The rows below fall into families. The same turns and mirrors carry the whole set onto itself and the rows of a family onto each other. For each named row, which other rows are in its family? Write them in the order they are listed.
These 40 rows form 5 families of 8 rows each.
feke: [ 0.72  1.82  1.51 -0.56 -1.92  3.62 -0.02  0.72 -0.09  1.62 -0.62 -0.78
  0.86 -0.39  0.03  2.73  0.92  1.06 -3.02  1.01 -1.17 -0.37  1.04 -0.34
 -1.99  0.03 -0.69  0.66  0.30  3.50]
kat: [-1.08 -1.02 -0.76  2.11  2.22 -1.66  1.77  0.07  0.34 -0.97  1.89  0.01
  0.07  3.62  2.69 -0.36 -0.03 -0.24  0.53 -1.08  3.08  1.67  0.22 -0.48
 -0.44  1.86 -1.44  0.64  0.60 -2.48]
retab: [-0.95  1.08 -0.91 -1.70  0.83  2.73  2.64  0.08  0.89 -1.42  1.62 -0.11
 -4.00  3.28  0.76  1.12 -0.72  1.26 -0.78 -0.06 -0.25  1.50 -0.40 -0.20
 -0.57 -0.04  1.38  0.21  0.43  1.65]
Pebo: [-1.32 -1.23  0.22 -1.24  1.68 -0.19  0.70  1.80  0.93 -0.86 -1.52 -1.67
  2.53  0.69  1.62  1.01 -0.51  0.98 -3.64 -1.12  1.74  1.65  2.46  0.61
 -3.14 -0.22 -0.72  1.11  2.36  1.77]
pav: [ 2.05  0.88 -1.57 -0.25 -2.58 -0.20  0.53 -0.35  3.74  0.40  1.85 -2.35
  2.31  2.70 -0.67  1.13  1.87 -0.14 -1.86 -0.88  2.08  2.51 -0.34 -0.90
 -0.95 -0.80 -0.14  2.24  0.74  0.81]
Giru: [-1.55 -1.31  0.91  1.04  3.57  1.48  0.43  0.32 -1.60  1.19  1.39  1.16
 -0.18 -0.05  2.45 -0.25 -2.48  1.77  0.14 -0.81 -0.75 -1.43  2.68 -1.27
 -0.68  0.86 -1.67 -1.26  0.82  1.45]
nomag: [ 2.46  1.43 -0.88  1.65 -0.86  1.15 -0.54 -0.26  1.15  1.87  3.40 -0.12
 -1.59  1.70  0.63 -1.00  0.07 -1.09  1.77 -0.33 -0.57 -0.31 -0.25 -2.32
  1.69  1.68 -1.71 -0.27 -1.33 -0.27]
dapuv: [-0.92 -0.65 -1.03 -2.61  1.28  2.32  3.12 -0.23  1.62 -1.54  1.90  0.12
 -2.27  2.72  0.14  1.24  0.77  1.12 -1.00 -0.29 -1.13  0.89 -0.98  0.09
 -0.23  0.04  1.70 -0.34  0.39  1.49]
zozan: [ 0.77  0.69 -1.75 -0.05 -2.71  0.67  2.15  0.09  3.17 -1.17  2.39 -3.55
  0.15  2.49 -0.58  1.63  2.21 -0.29 -1.30 -0.37  1.54  2.20 -0.86 -0.55
 -1.33  0.19 -0.48  2.37  1.10  0.69]
nurik: [ 2.30  0.82  0.64  2.68 -0.68 -1.18 -2.03  0.93  0.61  1.84  1.45 -0.62
  3.07 -0.73 -0.08  0.38  0.85 -1.27 -0.87 -0.31  0.63  1.22  1.47  0.32
 -1.31  0.90 -3.22  2.18  0.81 -0.86]
fovu: [ 1.89  1.31 -1.04 -0.09 -3.00  0.31  0.47 -0.12  3.24 -0.28  0.98 -2.20
  1.09  1.89 -0.71  1.20  3.26 -0.37 -1.54  0.11  1.51  2.64 -1.05  0.10
 -1.02  0.61  0.13  2.76  1.16 -0.12]
mib: [-1.36 -0.92 -0.29 -0.82  1.40  0.98  2.02  1.34  0.53 -0.74 -0.64 -0.43
  2.82 -0.50  1.67  1.46  0.58  1.53 -3.33  0.12  0.51  2.09  3.12  1.28
 -3.02 -0.18 -0.73  2.21  2.09  1.60]
gos: [ 1.69  0.10  0.54  3.28 -1.49  0.29 -1.80  0.53  1.91  2.14  0.63 -0.93
  3.53 -0.27  1.52 -1.06  1.81 -0.52 -1.13 -0.83  1.09  0.04  0.46 -1.20
 -1.55  1.72 -3.27  2.32  1.63  0.27]
Lufid: [-1.04 -1.79 -0.05  1.16  2.67  2.11 -0.71  0.60 -2.60  1.37  1.20  0.84
  0.54 -1.38  2.63 -0.10 -1.08  1.71  0.89  0.54 -0.48 -1.80  2.22 -0.73
 -1.76  1.18 -1.75  0.18  1.00  0.16]
lisar: [-0.79 -0.70  2.09  1.10  3.28  1.52 -0.26  0.44 -1.87  2.23 -0.03  1.60
  0.54 -0.25  2.59 -1.23 -1.04  1.74 -0.51 -0.43 -1.32 -1.51  2.14 -0.40
 -0.68  1.44 -2.25 -0.71  0.60  0.57]
feton: [ 1.50  2.11  0.61 -0.98 -1.35  3.43 -1.10 -0.38 -0.50  1.55  0.08  0.21
 -0.09 -0.91 -0.47  1.50  0.67  1.25 -1.17  1.13 -2.00 -0.65  1.31 -0.54
 -1.98  0.33 -1.12  1.57 -0.37  3.78]
fusel: [ 1.09  1.35  0.33 -0.27 -2.28 -0.35  0.82 -0.64  4.18 -0.82  0.87 -1.80
  0.19  3.19 -0.21  1.58  1.11 -0.98 -1.90 -1.28  1.01  3.01 -1.13  0.07
  0.16 -0.24  0.08  1.61  0.67  0.87]
Moki: [ 1.26  3.07  1.32 -0.46 -1.74  3.03 -1.25  0.35  0.02  1.38  0.81 -0.19
  0.78 -0.32 -0.55  2.02  1.29  0.89 -0.95  0.40 -2.57  0.84  1.10 -0.42
 -1.67  0.37 -0.55 -0.36  0.36  3.80]
mufe: [ 0.83  1.83  1.89 -1.66 -0.37  3.63 -1.32  0.39  1.22  0.80 -0.32 -0.70
  0.30 -1.13 -0.44  1.88  1.10  1.62 -0.91  1.11 -2.55  0.83  0.37  0.02
 -2.37  0.31 -0.20  1.62  1.44  2.72]
Zaf: [-0.10 -0.97  1.22  1.19  3.29  2.76 -0.03  2.02 -2.07  0.76  1.34  1.26
  0.53  0.11  2.59 -0.70 -0.61  1.64  0.98  0.41 -0.79 -1.16  2.93 -0.24
 -0.32  0.72 -1.58 -1.57  0.58  0.81]
rad: [-1.11 -2.84 -0.33 -0.91  1.43 -0.09  0.61  1.37  0.61 -2.02 -0.32 -1.48
  3.23  0.24  1.84  1.38  0.77  1.82 -3.60 -1.05  0.68  2.69  2.40  0.67
 -1.51  0.24 -0.36  1.26  2.20 -0.09]
tumav: [-1.39  0.14 -0.14 -2.46  1.97  2.06  3.31 -0.32 -0.56 -0.89  1.47 -0.87
 -2.85  2.71  0.60  1.61 -0.64  1.99 -0.88  0.07 -0.89  0.72  0.50  0.13
 -0.47 -0.49  0.82 -0.90 -0.29  0.88]
muna: [ 1.65  0.88  0.95 -1.49 -1.75  3.81 -0.50  0.10  1.16  1.91  0.91 -1.10
  0.78 -1.08 -0.96  1.34  0.67  1.54 -1.99  0.11 -2.67 -0.61  1.04 -0.58
 -1.33 -0.24 -0.52  0.72  1.26  3.68]
Rut: [ 1.43  0.53  1.24  3.37 -0.08 -0.54 -1.85  1.00  0.71  2.59  0.58 -0.97
  3.78 -1.40  0.44 -0.11  0.93  0.26 -0.08 -1.58  1.19  0.99 -0.12 -0.18
 -0.67  1.51 -3.10  0.91  1.74  0.18]
Pumap: [ 1.21  0.67  1.04  3.08 -0.55 -0.49 -1.94  0.36 -0.10  3.07  0.46 -0.73
  3.22 -0.52  1.60 -0.34  0.13 -0.15 -0.36 -0.77  1.80  0.49  2.39 -1.25
 -1.33  1.73 -3.51  1.85  1.92 -0.04]
sizi: [-0.55 -1.39 -1.19  1.31  2.67 -1.64  1.71 -0.50  1.36 -0.41  2.84 -1.15
 -0.11  2.76  2.19 -2.35 -0.30  0.66  1.25 -1.82  1.65  1.03  0.00 -0.58
  0.37  1.40 -1.71  0.94  1.12 -2.53]
dar: [-0.47 -2.08 -2.07  2.59  0.78 -1.66  1.47 -0.51  0.64 -0.26  2.73 -0.13
  0.30  2.77  3.02 -1.06 -1.01 -0.91 -0.13 -2.03  3.11  0.31  1.12 -0.83
  0.83  0.56 -1.30 -0.01  0.43 -1.38]
bof: [ 0.44  1.06 -1.18 -0.30 -2.72 -0.51  1.16 -1.60  3.62  0.56  1.16 -2.37
  0.15  1.96 -0.56  1.40  1.37 -0.36 -2.20 -1.16  1.38  2.42 -1.57 -0.87
 -1.52  0.89 -0.25  3.09  1.22  0.60]
Sovi: [ 1.38  1.12  0.02  1.97 -1.29  2.24  0.23 -1.42  0.56  1.88  4.07  0.48
 -1.81  1.30  0.76 -0.21  0.96  0.19  2.16  0.18 -1.10 -0.62 -1.27 -1.55
  1.65  1.41 -1.29  0.65 -0.51 -0.57]
fer: [-1.34 -2.35 -0.44  1.53  1.70 -1.75  2.04  0.66  2.16 -0.80  2.51 -1.00
  0.58  2.93  2.37 -0.61 -0.08 -0.12 -0.26 -1.70  2.74  1.99  0.54 -0.44
  0.45  1.34 -0.66  0.15  2.03 -2.58]
kemep: [ 2.16  1.72 -1.00  1.16 -0.73  2.42 -1.05 -0.73  1.02  2.26  2.54 -0.72
 -2.31  2.54  0.87  0.43  0.65  1.00  1.24 -0.41 -1.10 -0.87 -0.87 -1.85
  1.81  1.21 -2.39 -0.15 -0.80  0.86]
zilor: [ 1.56  2.53  0.33  1.74 -1.19  1.80 -0.45 -1.36  0.97  2.14  2.66  0.33
 -2.61  1.40  0.73 -0.19 -0.84 -0.86  2.42 -0.04 -0.17 -1.53 -0.95 -1.49
  0.06  0.52 -1.06  0.45 -0.45  0.73]
gis: [-1.96 -1.48  0.68 -1.16  1.30  0.80  1.51  0.55  0.23 -0.72 -0.65 -1.00
  2.38  0.06  1.25  2.06  0.55  2.23 -3.04 -0.44  1.30  1.50  1.59  1.37
 -3.17 -0.38  0.02  2.05  3.17  1.54]
vesiz: [-0.83 -2.90 -1.45  1.05  2.43 -1.08  2.40 -0.17  1.24 -0.18  1.82 -0.36
  0.23  2.46  2.30 -1.19 -0.21  0.20 -0.12 -1.14  3.50  1.05  0.51 -0.55
  0.22  1.28 -0.92  2.01  1.49 -2.17]
Rik: [-1.61 -0.72  1.73  0.86  3.50  1.97  0.60  0.61 -2.15  0.79  0.95  1.69
 -1.29 -0.56  2.31 -0.34 -1.07  1.00  0.53  0.18 -1.23 -0.92  1.95 -0.14
 -0.80  2.53 -1.54 -0.72  1.29  1.10]
bofov: [ 1.23 -0.95  0.92  2.23 -0.31 -0.57 -1.88  0.06  0.43  2.39  0.83 -0.67
  4.63 -1.32  1.37 -0.11  1.48 -0.14 -0.41 -0.82  1.16 -0.24  1.97 -0.84
 -1.03  1.62 -3.05  1.60  1.23 -0.04]
suk: [-1.95 -1.14 -0.40 -1.69  1.31  2.98  2.30 -0.84  1.30 -1.77  1.10 -0.21
 -2.49  2.57  2.39  0.82 -0.86  2.26 -0.28 -0.78 -0.01  0.15 -0.20 -0.97
 -0.13  0.16  1.98 -0.29  1.15  1.96]
fes: [ 1.70  0.94  0.29  1.05 -0.60  0.81 -0.83 -1.37  0.77  2.06  3.42 -0.03
 -2.08  2.73  0.31 -0.46  0.32 -0.30  1.68 -1.25  0.56 -0.52 -1.75 -2.62
  1.58  1.95 -1.12 -0.83  0.12  0.03]
Borid: [-1.95 -1.60  1.25 -0.16  1.52 -0.32  2.79  1.31  0.42 -1.11 -0.08 -1.45
  2.91 -0.09  1.06  0.19  0.47  0.60 -3.08 -0.63  1.23  1.48  2.10  0.61
 -3.42  0.23 -0.16  1.69  2.27  0.32]
Terov: [-1.15 -0.35 -1.13 -2.60  0.94  2.75  2.82 -0.70  0.53 -1.51  1.94 -0.42
 -3.07  3.56  1.88  0.90 -0.32  0.70 -1.21  0.59 -0.78 -0.03  1.41 -0.80
 -1.02  0.00  1.38  0.38 -0.08  1.25]

Same family as Borid: feke, zozan, gos, lisar, tumav, sizi, kemep
Same family as feton: retab, Giru, nomag, fovu, fer, gis, bofov
Same family as fusel: nurik, Lufid, mufe, rad, dar, zilor, suk

The rows below fall into families. The same turns and mirrors carry the whole set onto itself and the rows of a family onto each other. For each named row, which other rows are in its family? Write them in the order they are listed.
These 32 rows form 4 families of 8 rows each.
sezil: [ 3.58 -0.92 -0.49 -0.92 -0.46  0.54 -0.40  0.19  0.08  0.50 -1.04]
Fono: [-0.29 -1.94  2.52 -0.31 -0.33 -0.87  1.72  0.06 -0.22 -1.65 -3.38]
Feza: [-2.10 -1.17 -0.68  0.08 -0.96 -0.09  2.63  1.03  1.29  0.47  0.79]
pevob: [-3.01 -0.07  1.39  1.37  1.12 -0.35  0.41 -0.06 -1.20 -3.03  0.77]
Zezo: [-3.11 -1.10  1.62  1.53  0.84 -1.26 -0.08 -0.49 -1.21 -2.82 -0.39]
Foz: [-0.35 -0.32  3.52  1.54 -1.69  0.33 -1.53  0.22  0.22  0.45  0.99]
Kub: [ 1.07  1.52 -0.60  1.13  1.08  0.40 -1.05 -0.35 -0.77 -0.57  2.85]
kidal: [ 1.01  0.09  1.52 -0.07  2.10 -0.61 -2.79 -0.99 -2.39 -1.37 -1.41]
letis: [ 0.40 -3.07  1.58  0.09 -0.53 -0.96  1.60 -0.31 -0.51 -1.43 -2.91]
folon: [ 0.53  0.87 -1.81 -1.15  2.01 -0.99  0.53 -0.44 -1.18 -2.26 -1.95]
Bul: [-1.29  1.47 -1.26  1.45  1.24  0.32 -1.50  0.68 -1.22 -0.12  2.15]
Kepe: [ 2.62  0.37 -0.45 -0.99 -0.41  0.39 -0.63  1.19 -0.51  2.17 -0.48]
tate: [-3.42 -1.11  1.53  1.59  1.66 -1.01  0.37 -0.44 -0.58 -2.15 -0.82]
temug: [ 0.89  0.06 -2.26  0.18  2.25 -1.41  1.13  0.03 -1.53 -2.54 -1.29]
Kag: [-1.32 -0.44 -1.54 -0.33 -0.72  0.38  2.78  1.26  1.10 -0.49  0.04]
tez: [-0.29  0.18 -2.67 -0.76  2.16 -1.13  1.17  0.04 -1.03 -0.80 -2.14]
gafu: [ 0.56 -2.25  2.32 -0.97  0.36 -0.81  0.81  0.29  0.10  0.10 -3.59]
Vazu: [ 0.57 -2.51  2.03 -0.59 -0.47 -0.44  0.63 -0.20  0.66 -0.65 -3.51]
ruman: [ 2.86  0.60 -0.31 -1.67 -0.53  0.44 -0.47  0.75  0.36  1.47 -0.50]
kufes: [ 1.58 -0.14  2.23  1.38  0.82 -0.95 -2.17 -1.59 -2.16 -1.70 -1.17]
kunuf: [-0.14 -0.33 -2.29 -1.42  2.18 -1.21  1.16  0.27 -1.19 -1.75 -1.98]
zigar: [-0.06  1.94 -1.25 -0.14  0.11  0.95 -1.04  0.02 -1.11 -0.35  2.55]
romog: [-0.54 -1.47 -1.30 -0.27 -0.30  0.12  2.83  1.37  0.65  0.04  1.14]
bofig: [ 0.29 -1.65  3.17  1.19 -1.38  0.74 -0.11 -0.65  0.10  0.80  1.37]
sulib: [-2.30 -0.75  1.43  2.01  1.21 -1.24  1.23 -0.67 -1.65 -2.35  1.20]
lepu: [ 1.67  0.82  1.78 -0.17  1.55 -0.79 -2.84 -0.48 -2.30 -1.67 -1.74]
nifem: [-1.75 -0.85 -0.39  0.51 -0.55 -0.04  2.41  1.75  1.54  1.15  0.02]
Naz: [ 2.98  0.27  0.17 -1.50 -1.34  0.82 -0.10  0.29  0.04  1.13 -1.56]
kunup: [-0.86  2.09 -0.90  0.71  0.92 -0.11 -0.84  0.35 -1.55 -0.38  2.48]
fufaf: [-0.93 -1.03  3.16  1.05 -2.31  1.05 -0.33  0.79 -0.02  0.39  1.10]
Leri: [ 1.13  0.80  2.73  0.13  0.52 -0.28 -2.47 -1.22 -2.33 -1.60 -0.72]
Fuv: [-0.36 -0.94  3.64  1.28 -0.81  0.99 -1.62  0.83  0.09  0.72  0.55]

Same family as pevob: Fono, folon, Kag, zigar, Naz, fufaf, Leri
Same family as tate: kidal, Bul, Kepe, tez, gafu, nifem, Fuv
Same family as ruman: Feza, Zezo, Foz, Vazu, kunuf, lepu, kunup

The rows below fall into families. The same turns and mirrors carry the whole set onto itself and the rows of a family onto each other. For each named row, which other rows are in its family? Write them in the order they are listed.
These 40 rows form 8 families of 5 rows each.
Nesoz: [ 1.86  0.55 -2.70 -1.51 -1.17  2.18  2.79  3.08]
Takud: [ 1.53 -1.24 -2.57 -0.74 -0.72  2.10  2.71  0.43]
fuga: [-0.34 -1.34 -0.35 -1.12 -1.91  1.67  2.62  0.90]
nase: [ 1.34  0.49 -3.79  0.09 -4.09  0.73  1.15  1.74]
Ripa: [-0.67 -1.03  0.95 -0.13 -0.32 -0.29  2.45  1.17]
Toza: [-1.51  0.05 -1.52 -0.83 -3.70  1.47  1.15  0.60]
fuveg: [ 1.18 -0.34 -1.72 -0.46 -0.39  2.48  2.33 -0.71]
mivel: [ 2.54 -1.08 -2.31 -0.14 -2.06  1.32  2.67  2.30]
vonu: [ 2.35 -0.65 -0.82  0.88  0.13 -1.01  2.59  2.36]
fik: [ 1.78  0.74 -1.03 -0.56  1.36  0.21  2.81  3.15]
fon: [-0.34  1.32 -2.14  1.00  0.98 -1.75 -1.29  2.40]
Fonor: [ 0.34  2.43 -4.17 -1.07 -2.71  1.22  1.02  2.57]
ril: [ 1.32 -0.62 -1.17  0.34  2.23 -0.21  0.44  2.87]
dapof: [-0.47  0.88 -1.76  0.72  1.06 -2.98 -0.16  1.48]
daf: [ 0.71 -0.20 -3.96 -0.61 -1.94  2.41 -0.67  2.28]
vekit: [-1.03  2.45 -2.84  0.83 -1.64 -0.28 -0.14 -1.01]
dov: [ 0.48  0.31  0.07 -2.15 -0.58  1.44  0.43  3.76]
fumup: [-0.87  1.95 -1.36 -1.67 -1.98  0.58 -1.23  3.28]
lipof: [-0.01  0.90  0.46 -1.34  0.39  0.08 -0.05  3.62]
vudo: [-0.59  1.78 -3.94  0.41 -1.53 -0.03 -1.75  2.08]
lelaz: [ 0.01  0.99 -3.13 -0.28 -2.21  2.00  0.79 -1.15]
sipeg: [ 0.98  1.15 -1.18  1.65 -0.47 -2.99  1.14  2.11]
vilo: [-0.55  3.65 -3.25  0.21 -1.42 -1.24  0.45  2.68]
Bapus: [ 0.11  0.85 -4.10 -0.31 -3.02  1.72  1.03 -0.04]
donu: [ 0.13 -0.08 -4.48 -1.20 -2.90  1.41  0.11  1.16]
pem: [-1.10  1.61 -3.92  0.13 -1.81 -1.70 -1.01  1.07]
rur: [-1.09  2.21 -3.52  0.75 -2.03 -1.23 -0.03 -0.31]
Dutu: [-1.72  0.79  0.32  0.62 -0.77 -1.96  1.03  0.75]
guze: [-0.42  1.77 -1.12  1.08  0.90 -1.30  0.79 -0.82]
mivod: [ 0.46  2.58 -1.36  0.45  1.15 -1.98  1.50  2.97]
Gamad: [-0.69  2.07 -0.19 -1.20 -0.49 -0.62 -0.87  3.63]
Gur: [ 0.03  0.72 -1.18 -2.38 -1.83  1.89 -0.29  3.48]
vivid: [-2.36  1.18 -1.20  0.09 -3.02 -0.90  0.34  0.56]
ket: [ 1.23 -1.25 -1.23 -0.29  1.79 -0.66  1.76  1.79]
lere: [ 1.46 -0.70 -0.85  0.31  1.48 -0.37  2.52  0.47]
Pas: [ 0.08  2.02 -3.45  1.22 -3.02 -1.80  0.21  1.60]
seb: [ 1.94 -1.95 -2.71 -1.58 -0.70  1.94  1.68  1.65]
vor: [ 1.79 -1.60 -2.30 -0.63  0.35  2.21  0.76  2.67]
bepuz: [ 0.91 -0.16 -0.41  0.35  1.47  0.18  2.27 -0.57]
Renuz: [-0.47  1.48 -1.59  1.38  0.70 -2.53  0.88  0.04]

Same family as Nesoz: fik, Fonor, vilo, mivod
Same family as fuveg: vekit, lelaz, guze, bepuz
Same family as mivel: nase, vonu, sipeg, Pas
Same family as fon: ril, daf, vudo, vor
Same family as lere: Takud, Bapus, rur, Renuz
Same family as donu: dapof, pem, ket, seb

